z_887: [166  99 138 141  98]
z_107: [ 65 104 105 105 177]
z_260: [162 102 140 144 103]
z_693: [ 79 167 114 108 169]
z_320: [134 135 121 125 138]
where: [125] => z_320, 4
where: [103] => z_260, 5
where: [135] => z_320, 2
where: [121] => z_320, 3

z_345: [144 148 127 145  97 133 129 129 104 122 137 110 144 138  89 137 146]
z_750: [116 144 133 120 129 136 169 124 138 117 165 128  99 130 136  99 127]
z_296: [107 107 136 134 119 138  96 122 130  93 139 111 119 124 144 130 113]
z_25: [109 116 135 131 122 138  88 123 132  99 145 116 114 125 129 122 115]
z_810: [144 149 126 145  96 133 181 112 104 121 136 110 143 139  89 136 146]
z_560: [109 109 135 135 118 138 128 121 128  95 139 111 120 125 123 130 114]
z_220: [137 120 149 121 136 142 130 137 108 130 157  96 136 113 113 131 154]
z_461: [137 121 149 121 135 142 150 136 108 130 157  96 136 114 113 131 154]
where: [88] => z_25, 7
where: [118] => z_560, 5
where: [134] => z_296, 4

z_275: [160 168 127 165 177 105 124 102 109]
z_628: [143 109 131 169 170 170 116 134 116]
z_116: [104 136 127 169 177 105 124 102 109]
z_703: [104 136 127 165 177 116 122 128 134]
z_148: [143 109 131 169 170 171 115 127 115]
where: [168] => z_275, 2
where: [171] => z_148, 6
where: [160] => z_275, 1
q: [143 109 131 169 170 171 115 127 115] => z_148
q: [104 136 127 169 177 105 124 102 109] => z_116

z_609: [147 140 138 130 130 134 148 135 124 105 136 101 147 182 159 116 146 108
 126 102 137 156 141 149 125 115 120 146 110 106 122 138 143 132 109 121
 124 120 136]
z_612: [122 126 123 142 120 125 121 131 136 116 134 131 143 110 127 122 103 138
 135 132 123 110 152 120 127 125 135 113 153 120 125 120 125 123 148 132
 120 121 127]
z_189: [123 126 123 143 119 123 121 132 137 114 136 130 144 109 129 121 101 140
 136 131 122 108 153 119 128 125 136 111 156 120 124 120 125 124 150 132
 120 119 127]
z_382: [130 129 128 129 127 127 130 129 129 123 130 125 131 133 132 126 128 126
 129 125 129 130 132 130 127 126 128 129 127 124 127 128 129 128 127 127
 127 127 129]
z_495: [129 128 128 131 128 127 127 129 129 125 128 127 130 129 129 128 127 127
 130 126 127 126 131 127 127 128 129 127 131 127 127 128 128 128 130 128
 127 127 128]
z_843: [122 126 123 143 120 123 121 131 138 115 136 131 143 109 128 121 101 139
 136 132 123 109 154 119 128 124 136 111 155 120 124 117 125 123 149 132
 119 119 126]
z_636: [121 126 122 148 118 122 120 133 140 110 137 131 148 103 129 119 128 142
 139 131 121 103 160 116 127 121 139 106 163 116 124 115 124 121 155 134
 117 117 126]
z_274: [147 140 138 130 130 134 148 135 124 105 136 101 147 182 159 116 146 108
 126 102 137 156 141 149 125 115 120 146 110 106 122 138 143 132 109 121
 125 119 136]
z_409: [122 126 121 147 118 123 120 133 141 110 137 129 148 105 129 119  93 141
 137 132 120 104 159 116 126 122 139 107 162 116 123 116 124 122 154 132
 118 117 125]
z_223: [135 132 132 129 128 131 131 131 127 117 131 117 136 148 142 122 133 121
 128 117 132 138 135 136 127 122 125 135 124 119 126 131 135 129 123 126
 126 123 131]
z_444: [125 128 142 131 127 128 127 129 130 127 129 128 131 124 128 127 123 132
 129 129 126 124 132 127 127 128 129 124 134 127 126 127 127 127 132 128
 127 126 128]
z_526: [152 142 140 130 132 136 150 135 124 102 136  95 148 192 165 115 151 105
 126  99 138 163 142 153 125 114 119 138 106 103 124 141 146 131 104 120
 125 117 137]
q: [147 140 138 130 130 134 148 135 124 105 136 101 147 182 159 116 146 108
 126 102 137 156 141 149 125 115 120 146 110 106 122 138 143 132 109 121
 125 119 136] => z_274
q: [147 140 138 130 130 134 148 135 124 105 136 101 147 182 159 116 146 108
 126 102 137 156 141 149 125 115 120 146 110 106 122 138 143 132 109 121
 124 120 136] => z_609
where: [144] => z_189, 13
where: [113] => z_612, 28
q: [122 126 123 143 120 123 121 131 138 115 136 131 143 109 128 121 101 139
 136 132 123 109 154 119 128 124 136 111 155 120 124 117 125 123 149 132
 119 119 126] => z_843

z_267: [104 167 174 150]
z_885: [151 167 174 135]
z_955: [168 115 134 105]
where: [134] => z_955, 3
where: [150] => z_267, 4
where: [105] => z_955, 4
where: [151] => z_885, 1
where: [115] => z_955, 2
where: [135] => z_885, 4

z_142: [129 130 120 157 161 101 147 136 127 110 123 107  84  95 152 105 116 124
 156 161  90 104 146 139 158 134 160 114 128 132 119  89 160  78 128 114
  73 134 136 129 142 160 116 168 146 129 144 136 143  99 186  93 160 126
 163 131 118 154]
z_639: [121 104 145 112 119 134 115 158 141  85 127 130 148 146  96 135 131 134
 100 147  90 164 119 118 127 171 162 169 152 128 141 166 121 141 156 117
 150 132 135 141 114  94 107 127 164  97 154  89 189 112 111 116 114  92
 135 147 110 149]
z_454: [129 130 120 157 161 101 147 136 127 110 123 107  84  95 152 105 116 124
 156 161  90 104 146 139 158 134 160 114 126 132 119  89 160  78 128 114
 178 134 136 129 142 160 116 168 146 129 144 136 143  99 141  93 160 126
 163 131 118 154]
z_851: [152 131 136 148 129 106 139 149 130 147 112 130 115  97 116 162 125 109
 124 122 140 164 145 176 122 172 154 101 146 130 127 142 142 161 133 101
 107 136 120 149 132 138 125 137 111 133 121  97 168  96 122 122 121 152
 124 127 147 112]
z_840: [137  84 137 138 128 165 131 136 124  91 124 112 104 120  93 110 127 146
 139  97 124 129 180 119 139 116 134 125 138 160 146 103 109 127 167 144
 120 110 118 107 136 134 128  80 129 133  82 154 149 137 121 108 183 133
 131 129 143 154]
z_441: [ 91  96 139 101 155 173 115 111 119 119 139 137 142 138 128 108 115  87
 147 111 103  88 127 127 148 144 121 124  93 110 166 118 128 157 119 100
 152 119 152 124 160 102 118  72 114 151 165 124 139 131 130 111 137 137
 126 117 155 148]
q: [129 130 120 157 161 101 147 136 127 110 123 107  84  95 152 105 116 124
 156 161  90 104 146 139 158 134 160 114 126 132 119  89 160  78 128 114
 178 134 136 129 142 160 116 168 146 129 144 136 143  99 141  93 160 126
 163 131 118 154] => z_454
where: [85] => z_639, 10

z_315: [128 133 128 121 128 119 129 148 127 127 127 129 128 125 114 136 128 127
 126 121 127 127 131 127 129 139 128 128 127 130 131 130 125 129 129 125
  89 151 127 127 124 143 175 129 127 127 159 131 144]
z_602: [129 125 128 139 128 144 129 118 129 124 118 128 128 130 149 133 128 128
 131 139 128 127 122 129 115 115 131 127 128 125 137 128 130 128 129 128
 154 137 128 123 125 178 133 126 126 127 154 154 127]
z_780: [122 115 128 138 127 118 127 137 128 121 120 128 129 127 124 137 130 125
 127 132 128 129 123 129 126 117 127 127 128 128 115 129 118 128 128 128
 114 124 129 127 129 115  91 128 128 130 163 118 112]
z_53: [133 132 128 114 130 129 125 120 127 115 124 129 127 128 105 134 129 127
 126 117 127 129 129 127 125 165 123  90 129 130 127 128 121 127 128 130
 159 157 127 139 128 185  70 127 128 127 139 122 116]
z_882: [130 129 129 116 127 115 129 137 127 126 131 128 128 127 107 128 134 130
 129 131 129 128 130 130 125  88 130 128 126 133 149 128 129 128 127 129
 146 108 128 134 128 186 121 128 128 130 111 125 141]
z_944: [128 133 128 121 128 119 129 148 127 127 127 129 128 129 114 136 128 127
 126 121 127 127 131 127 129 139 128 128 127 130 131 130 125 129 129 125
  89 151 128 127 124 143 175 129 127 127 159 131 144]
q: [128 133 128 121 128 119 129 148 127 127 127 129 128 129 114 136 128 127
 126 121 127 127 131 127 129 139 128 128 127 130 131 130 125 129 129 125
  89 151 128 127 124 143 175 129 127 127 159 131 144] => z_944
q: [130 129 129 116 127 115 129 137 127 126 131 128 128 127 107 128 134 130
 129 131 129 128 130 130 125  88 130 128 126 133 149 128 129 128 127 129
 146 108 128 134 128 186 121 128 128 130 111 125 141] => z_882
where: [157] => z_53, 38
q: [128 133 128 121 128 119 129 148 127 127 127 129 128 125 114 136 128 127
 126 121 127 127 131 127 129 139 128 128 127 130 131 130 125 129 129 125
  89 151 127 127 124 143 175 129 127 127 159 131 144] => z_315

z_664: [129 123 125 128 133]
z_787: [169 146 170 114 117]
z_54: [129 123 174 128 133]
z_204: [ 91 101 126 141 141]
z_258: [129 126 127 128 133]
z_637: [111 127 163 120 121]
z_266: [112 125 128 133 126]
where: [101] => z_204, 2
where: [111] => z_637, 1
where: [170] => z_787, 3
where: [169] => z_787, 1
where: [163] => z_637, 3
q: [129 126 127 128 133] => z_258
where: [112] => z_266, 1

z_728: [124  85 157 134 106  78 153 146 139 102 140 111 147 117]
z_141: [163 110  93 114 137 142 135 134 164 135 159 117 154 123]
z_880: [123 121 142 157 144 121 113 114 113 112 151 154 118 116]
z_603: [103  87 117 132 121 110 114 144 101 163 119 143 169 153]
z_147: [104 131 120 107 155 113  98 162 136 147 179 129 121 125]
z_633: [155  98  96 153 119 114 111 126 122 118 110 150 141 146]
z_846: [ 90 145  90 147  92 150 130 113 148 137 136 159 114 129]
where: [120] => z_147, 3
where: [104] => z_147, 1

z_587: [143 112 139 134 101 112 150 137 141 112 123 148 130 126 121 131 130  79
 132 167 129 136 133 130 138  91 114 125 129 125 142  94 105 148 141 136
  84 111 125 120 129  87 131 126 133 101 105  92 147 126]
z_798: [142 111 139 134 100 111 150 136 142 114 124 147 131 126 122 133 129  79
 133 166 131 136 132 133 141  94 112 123 131 123 141  95 101 150 143 141
  86 112 128 120 130  84 132 126 135 104 106  94 149 123]
z_938: [140 111 139 137 100 113 149 140 140 112 119 149 128 126 114 133 131  79
 132 166 130 138 130 133 137  94 117 123 127 120 142  93 107 153 143 135
  83 113 122 126 123  87 167 149 132  99 103  92 149 124]
z_604: [139 112 139 135 101 111 151 139 142 113 120 148 129 126 119 132 131  80
 132 166 128 139 133 130 137  92 115 126 130 123 130  95 107 149 140 134
  82 111 125 119 127  88 132 125 132  99 104  90 147 125]
q: [140 111 139 137 100 113 149 140 140 112 119 149 128 126 114 133 131  79
 132 166 130 138 130 133 137  94 117 123 127 120 142  93 107 153 143 135
  83 113 122 126 123  87 167 149 132  99 103  92 149 124] => z_938
q: [139 112 139 135 101 111 151 139 142 113 120 148 129 126 119 132 131  80
 132 166 128 139 133 130 137  92 115 126 130 123 130  95 107 149 140 134
  82 111 125 119 127  88 132 125 132  99 104  90 147 125] => z_604
q: [142 111 139 134 100 111 150 136 142 114 124 147 131 126 122 133 129  79
 133 166 131 136 132 133 141  94 112 123 131 123 141  95 101 150 143 141
  86 112 128 120 130  84 132 126 135 104 106  94 149 123] => z_798

z_908: [132 146 126 120 115  77]
z_900: [131 124 140 133 115 121]
z_910: [123 144 118 129 174 158]
z_569: [120 117 156 114 145 167]
z_972: [ 96  99 133 154 132 113]
z_821: [138 113 150 142 139 124]
z_757: [119 121 165 154 148 151]
z_859: [139 144 158 166 127  84]
z_367: [143 121 131 146 133 147]
z_999: [115 108 129 136 137 150]
z_278: [114 146 104 120 141 139]
where: [147] => z_367, 6
where: [118] => z_910, 3
where: [140] => z_900, 3
where: [145] => z_569, 5
q: [138 113 150 142 139 124] => z_821

